Here are some points, each followed by its number:
[-1.4 -0.7  0.3 -0.4  0.4 -1.4  1.   0.5  0.8 -0.2] 0
[-1.8 -0.3 -1.5 -0.6  2.   0.3  1.6 -0.9  0.7 -0.1] 1
[-0.1 -0.4 -0.8 -0.5  1.3  1.6 -0.3 -0.8 -0.6  0.4] 2
[-0.2 -0.4  0.   0.  -0.2 -0.3  0.1  0.3  0.2  0.3] 3
[-0.4 -0.3 -0.2 -0.5  0.1 -0.4  0.4  0.1  0.5  0.1] 4
[-0.8  0.4 -0.2  1.   0.5 -0.7 -0.3  1.3 -1.2  0.1] 5
[ 0.2 -0.3 -0.4 -0.2  1.1  1.2 -0.3 -0.5 -0.6  0.3] 6
[-0.4  0.6  0.5  0.1 -0.4 -0.9 -0.1  0.1  0.4 -0.2] 7
[-1.4  1.6  2.6  0.8 -1.8 -2.   0.3  0.1  0.7 -1.2] 8
[-1.7  1.5  0.   1.7 -1.2 -3.2 -1.3  0.7 -0.2 -0.3] 9
[ 1.6 -0.6 -0.8 -1.   1.1  2.3 -0.7 -0.9 -0.8  0.4] 10
[-1.4  1.2  3.3  0.8 -2.  -2.7  0.   0.   1.4 -0.7] 11
[ 0.   1.1  1.8  0.5 -0.8 -1.5  0.  -0.4  0.  -0.2] 12
[ 0.4 -1.  -1.2 -1.1  2.6  2.3  0.3 -1.9 -0.2 -0.2] 13
[-1.2  0.3  0.3  0.1 -0.8 -1.5  0.4  0.6  0.7 -0.2] 14
[-1.5  1.6  1.5  0.8 -1.7 -2.5  0.   0.4  1.3 -0.2] 15
[-1.1 -0.4  0.  -0.7 -1.  -1.1  0.3  0.4  1.4  0.3] 16
[-0.7 -0.3  0.1 -0.1  0.1 -0.8  0.7  1.5  0.   0.3] 17
[ 1.8 -0.5 -0.4 -0.5  0.4  2.1 -0.5 -0.8 -0.3  0.2] 18
[ 2.8 -1.4 -1.2 -1.   1.6  4.9 -1.2 -2.1 -1.   0.2] 19
[ 1.9 -0.5 -1.1 -1.1  2.7  4.3 -0.5 -1.8 -1.   0.6] 20
[-1.9 -0.9 -0.2 -0.6  1.  -1.2  1.4  1.3  0.6 -0.5] 21
[ 0.4  0.4  0.3  1.7 -0.1 -1.  -1.   0.4 -0.8 -0.3] 22
[ 2.8 -0.5 -0.9 -1.1  1.4  4.  -0.3 -1.5 -1.1  0.4] 23
[-0.6  0.9  1.1  0.  -0.7 -0.5 -0.1 -0.2  0.5  0. ] 24
[-1.1 -0.1  0.9 -0.5 -1.  -1.9  0.6  1.4  1.   0.3] 25
[-0.5 -0.1 -0.5  0.7 -0.4 -0.5 -0.1  0.6 -0.6  0.1] 26
[-1.3 -0.5  0.4  0.2 -0.1 -2.2  0.6  1.3  1.1 -0.6] 27
[-1.2 -0.6  0.2 -0.1 -0.2 -1.8  0.6  0.4  0.7  0. ] 28
[-0.4  0.3 -0.6 -0.4 -0.6 -0.8  0.1  1.5  0.3  0.4] 29
[-0.7  0.3  0.3  0.1 -0.8 -1.2  0.3  0.8  0.1  0. ] 30
[ 1.5 -0.4 -0.6 -0.7  0.8  2.3 -0.3 -0.9 -0.6  0.5] 31
[ 0.8 -0.6 -0.3 -0.3  1.3  2.  -0.3 -0.6 -0.6  0.4] 32
[-1.2 -0.1 -0.2  0.  -1.4 -1.9  0.3  1.5  0.8  0.3] 33
[ 2.9 -0.8 -1.1 -0.1  0.2  3.  -0.7 -0.5 -0.8 -0.1] 34
[-1.6  1.6  0.7  1.7 -1.9 -2.  -0.7  0.5 -0.5 -0.7] 35
[-1.5 -0.6  0.6 -0.1 -0.1 -2.5  1.   1.3  1.5 -0.8] 36
[-1.5 -0.3  0.3 -0.9  0.3 -1.6  1.3  1.   1.4  0.1] 37
[-0.5 -0.9 -1.  -0.7 -0.1 -0.9  0.5  0.   0.9  0.4] 38
[-0.5  1.1  1.8  0.9 -1.5 -1.9 -0.2 -0.6  0.2 -0.9] 39
[-1.  -0.5  0.4  0.  -0.2 -1.6  0.7  0.5  0.4  0. ] 40
[-0.7 -0.5 -0.8  0.5  0.5  0.3 -0.3 -0.4 -0.9  0.3] 41
[-1.1 -0.4  0.1 -0.7 -1.3 -1.2  0.3  0.6  1.5  0.3] 42
[-1.6 -0.3 -1.1 -0.5  1.6  0.1  1.5 -0.6  0.7 -0.2] 43
[ 1.9 -1.4 -1.7 -0.5  1.8  3.  -0.9 -1.  -1.2  0.2] 44
[ 0.1 -0.7 -0.5 -0.4  1.8  1.4 -0.1 -1.  -0.6  0.3] 45
[-1.  -1.2 -1.1 -1.   2.   0.9  1.2 -0.6  0.5 -0.4] 46
[-0.6  0.  -0.4  0.6  1.   0.1 -0.3  0.7 -1.2  0.1] 47
Which three points above are nearest to each new point by angle, seen from the average point of the numbered points? Their numbers follow each, nearest first.
[-0.3  0.9  0.8  0.3 -0.8 -1.  -0.3  0.   0.4 -0.3] 7 39 12
[-1.2  0.   0.9 -0.3 -0.6 -1.8  0.4  0.8  0.5  0. ] 25 14 40
[ 2.7  2.9  3.7  2.1 -1.3 -1.9 -0.8 -0.7 -0.4 -0.5] 12 39 7
[-0.4 -0.3 -0.2 -0.3  0.1 -0.4  0.1  0.   0.2  0.1] 38 4 16
[-0.5 -0.3  0.1  0.1 -0.5 -0.8  0.2  0.6  0.4  0.3] 33 25 30
[ 0.   1.   1.3  0.2 -0.2 -0.9  0.  -0.5  0.2 -0.1] 12 24 39
[-1.4  1.6  0.7  1.6 -1.7 -1.8 -0.6  0.4 -0.6 -0.5] 35 9 39
[-0.6  1.1  0.7  0.9 -0.9 -0.8 -0.2  0.1 -0.6  0.2] 35 12 39
[-0.7  0.3  0.2  0.1 -0.7 -1.1  0.3  0.6  0.   0.1] 30 14 33
[-1.1  0.8  0.5  0.4 -1.6 -1.4  0.   1.3  0.   0.1] 30 35 14
[-0.2 -0.2 -0.6  0.5 -0.1  0.1 -0.2  0.3 -0.6  0.1] 26 41 47
[-1.9 -0.3  0.6 -1.1  0.2 -2.3  1.7  1.5  1.9  0.1] 37 0 36
[ 0.6  1.   1.5  0.7 -0.7 -0.7 -0.2 -0.7 -0.2 -0.1] 12 39 24
[-0.9 -0.5 -0.9  0.8  0.4  0.1 -0.5 -0.4 -1.   0.4] 41 47 26
[-2.1  0.4  0.9  0.8 -1.7 -2.5  1.   1.3  1.  -0.8] 14 30 15
[-1.3 -0.6 -0.3 -0.4 -0.3 -1.5  0.6  2.7 -0.3  0.1] 17 29 33
[ 0.3  1.   1.7  0.5 -0.4 -0.9 -0.2 -0.7 -0.1 -0.1] 12 39 24
[ 2.6  3.4  3.4  1.7 -1.  -1.2 -0.7 -1.3 -0.7 -0.7] 12 39 24
[-0.4  0.3 -0.4  1.1 -0.5 -0.7 -0.4  0.7 -0.7  0. ] 26 22 5
[-1.3 -0.9 -0.1 -0.5 -0.2 -2.1  0.6  2.7  0.   0.5] 17 33 25
[-0.2 -0.3 -0.6 -0.5  1.   1.1 -0.1 -0.6 -0.4  0.4] 2 45 6
[-0.2 -0.4 -0.3  0.1  0.2  0.2 -0.1 -0.5 -0.4 -0.1] 41 44 6
[-1.1  0.1 -0.2  0.  -1.5 -1.6  0.1  1.2  1.1  0.4] 33 42 14
[-1.9 -0.5  0.2 -1.1  0.7 -1.7  1.7  1.1  1.6 -0.1] 37 0 21
[-1.3 -0.8 -0.3 -0.3  2.2 -0.9  2.   1.3  1.5 -1. ] 21 0 37
[-1.  -0.5  0.4 -0.2  0.1 -1.7  0.7  0.9  1.1 -0.5] 36 27 0
[-0.6  0.4  0.2  0.4 -0.4 -0.6  0.   0.4 -0.4  0. ] 35 9 30
[-1.6  0.4 -1.6  2.1  1.1 -0.6 -0.2  1.6 -0.9 -0.5] 5 47 26
[-0.8 -0.8 -0.5  0.5  1.3  0.7 -0.6 -0.1 -0.6  0.1] 41 45 2
[ 3.2  4.1  4.5  2.5 -2.  -1.9 -1.8 -2.  -0.5 -0.1] 12 39 24
[-0.5 -0.4  0.  -0.1  0.  -0.4  0.2  1.2 -0.2  0.2] 17 29 33
[-0.6  0.5  0.2  0.2 -0.9 -0.5 -0.1  0.9 -0.1  0.1] 30 35 33
[-1.4 -1.  -0.7 -0.3  3.  -0.6  2.4  1.3  1.5 -1.3] 21 43 1
[-1.2 -0.3 -0.3 -0.2 -1.5 -1.9  0.4  1.7  1.1  0.4] 33 25 42
[ 0.6  1.   1.5  0.8 -0.7 -0.7 -0.2 -0.7 -0.2 -0.1] 12 39 24
[ 0.1 -0.9 -1.  -1.   1.9  1.5  0.3 -1.4  0.1 -0.1] 13 45 2
[ 2.2  2.7  3.4  2.5 -1.3 -1.3 -0.5 -0.7 -0.7 -0.3] 12 39 22
[-2.1  0.5  0.7  0.9 -1.7 -2.5  1.   1.7  0.9 -1. ] 14 30 27
[ 2.4  2.7  3.1  1.7 -1.  -1.3 -0.6 -0.6 -0.7 -0.3] 12 39 22
[-0.8 -0.3  0.2 -0.3 -0.6 -1.1  0.5  1.9  0.   0.2] 17 33 25
